Where one turn sends some rows of the set: a few examples, then the rows asked:
k_289: [  0 -11   4 -12 -13  -2  -7   2  -3   2  10 -13  -1   6   8  -4   3  -8
   5   1   1 -30 -20  -4  11  -8 -10  12  -2   9  11  -5   7   9]
k_51: [  5 -10 -15  -5   3  13  -7  16  15   2   7 -19   3   8   1 -10  12   9
   8   6 -10 -18 -14  -3  -4  11  -4  -7   6  -5  20   1  -6   7]
k_855: [ -8  11 -20  -1  -6  12 -11  17  -2 -16  12  -7  12   1  -4 -14   5  -1
   7  -1   2 -23 -20  -5  -3  13   1  12   1  -8  17   4  -3  10]
k_137: [ -2  -1 -19  -2   1   3 -10   5   5  -3   8 -24   4   5   3 -14   4  11
   6  -3  -6 -29 -12  -2   5  20   2  -8  -1  -1  11  -9  -5   7]
k_804: [ -6 -15   5 -13  -1  -1 -11   5   4   3   1 -14   3  -3   3  -2  10  -5
   4   1   6 -24 -17  -8   5 -10 -14   9   6   9  11  -3  10  15]
k_264: [ -1 -10  -3  -5  -2  12 -14  21   7  -4  15  -9   5   5  -3 -18  15  18
  -5   1  -6 -22 -19  -4 -10  11  -8   4   0 -10  26   5  -2  15]
k_740: [ -8 -14   8 -11 -10   1  -6   0  -3   0  12 -16   3   4   8  -1   6  -2
   1   2   4 -31 -16  -6  13  -3 -13  13   1   4   5  -5  10  10]
k_534: [-11 -11   6 -15   2   3 -14   0   5   1  17  -3   2   7   5  -5   7  -6
   5   8   4 -29 -14   0   5 -11 -11   8   3   3  15   6  11  12]
k_768: [ -5  -2 -15   0  -6  16 -17  22  -3  -7   1 -13  11   1   7   0   4   4
   8   7  -5 -19 -22  -3   3  17  -4   4   3 -11  18   2  -9   0]
k_921: [-10   2  -9   1  -8  15 -14  16   9  -6   5 -11  11  -1  -7  -9   2  10
   3  14   3 -18 -19 -11   0  19  -8  13   0 -11  15   2  -6  11]
k_685: [ -4 -12   9  -9   0  -1 -18   5  -4   4  12  -3   1   3   0 -10  -1  -5
   9   3   7 -33 -18  -6   9  -8  -9   7  -1   5  11  -7  12  15]
k_858: [-11   4 -12   8  -8   2 -16  15  -1 -11   2  -9  10   0  -1  -9   5   1
   5   8  -1 -19  -7   0   1  18   3  -2  -4  -7  15   6  -5   8]
k_744: [ -4   3 -11  -5   2   5 -15  19  -3 -10  17 -11  17   3  11 -17   3   4
  -3  -9   2 -33 -23   0  -5  14   0   7  -8  -5  12 -11  -8   6]
k_332: [-11 -11   1 -19  -3   3 -18  -1   3   4  11  -2   3   4  10  -6   6  -3
   3   2   3 -28 -22  -4   3 -13 -14  11   1   4  17  -1  10  13]
k_363: [ -6  -1  -8  -2  -1   4 -17  14  -5 -10  17 -14   6   1   0 -21   7  19
  -5 -11  -2 -33 -20  -4  -1  19  -1   3  -4  -7  18  -6  -1  13]
k_195: [ -5 -16  13 -11  -3   3 -15  11  -9   0  16  -6   1   5   4  -6   2  -5
   6   3   5 -35 -16   0   9  -7  -9   8   2   3   9  -1  11  10]
k_276: [ -4  -2  -9   3   1  -1  -8  10  13  -2   6 -20  15   5   6 -11   2   2
   3   6   1 -23  -8  -4  -1  18   1  -4  -9  -2   5 -12 -10   6]
k_726: [ -8 -11   1 -15   5   4  -7   0   5  -1   9 -13   5   1   4   1  10  -5
   7   1   6 -27 -16  -7   9  -9 -13  11  10   5   8  -3  12  12]
k_33: [  6  -5 -12  -7   5  13  -6  23  15  -4   9 -14  16   7   9  -6  12   0
   4   3  -6 -17 -21  -3  -9   6  -6   4   1  -5  18  -4 -11   2]
k_237: [ -7  -5   3  -1   2   5 -17  21  14  -6  13  -8  16   2  -1 -17  10  10
  -9   8   3 -21 -17  -4 -13  12  -7   8  -9  -7  18   0  -8  15]

k_534 moves to k_195
k_855 moves to k_858
k_33 moves to k_237
Where do these go?
k_685 moves to k_289
k_264 moves to k_363

Where one turn sends some rows of the set: a few examples, then the rows asked:
k_255: [  8  -6  -9  13   7  -6  -1  -4   2  -4 -11   3]
k_404: [ 9 -6  6 11 10 -6 -3  2 -1 -6 -6  4]
k_18: [-9  9  4  2 12 14  5 -4  0  8 -5  7]
k_542: [ 9 -1  7 12  7 -6  0 -2  1 -3 -3 10]
k_910: [ -7   0   6  -5  12   8  -8   4  -5  -8 -11   5]
k_356: [-11  -6  -9   7  -4   6   8  -2   0   8   2   4]
k_883: [ -8   7   6   2   9   9  -3  -3  -2  -7 -13  12]
k_807: [11 -2 -3  3  3 -7  3 -9  5  4 -1  6]
k_955: [ 5 -7 -5  8  3 -6 -1 -4  3 -7  7  4]
k_181: [11  0  3  9  5 -6 -2  2 -3 -1 -8 12]
k_856: [-6  6 -6 -3 -3  2 -2 -3  4 12 -1 -8]
k_176: [-12   6  -7   8  -5   3  -1  -6   5   4   1  -4]
k_486: [  9  -6 -12   4   0  -7  -3   2  -3  -1  -3   9]
k_682: [12 -9 -4  1  9 -7 -3 -1  3  0 -5 -3]
k_647: [-14   1   1   1  13  15  -1   5  -5  -1   3   3]
k_288: [-9  4 10 -1 13  9 -4 -3 -1 -9 -8  6]
k_837: [-11   1 -12   3  -4   3  -8   5  -1   3  -2  -7]
k_211: [-7 -7 -4 -2  1  5  8 -3  3 13  5 -3]
k_956: [-13   2   0   8  17  14   1   1  -2   0 -12   1]
k_467: [-6  2  2 -7 16 14 -1  5 -5  8 -6 -2]
k_960: [ -9   1  -5   4   4   2  -4  -3   6   5  -6 -16]
k_809: [13 -3  5  3  7 -7 -3  4 -3  1 -5  7]
k_966: [-9  6 -5  0  9 14 -1  6 -8  8 -9 10]
k_929: [ -7   6 -12   6  -2   2  -4  -2   3   9 -14  -6]
k_742: [-5  5  7 -9  7  8 -6  2 -5 -3 -7 11]
k_258: [ 9 -5  5  6  6 -6 -4  5 -3 -5  0  7]
k_314: [ -5  -9 -10   5   4   5   6   1   0  13 -14  -5]
k_375: [ -4   7   7  -5  10   8  -3  -2  -2  -1 -15  11]
k_24: [-6 -9 -3  3  7  5  8 -5  5 12 -6 -9]
k_348: [-11 -12 -13   8   0   6   3   5  -3   6  -6  -1]

k_348 moves to k_314
k_682 moves to k_807
Where do these go?
k_647 moves to k_966
k_929 moves to k_960
k_258 moves to k_181
k_883 moves to k_910

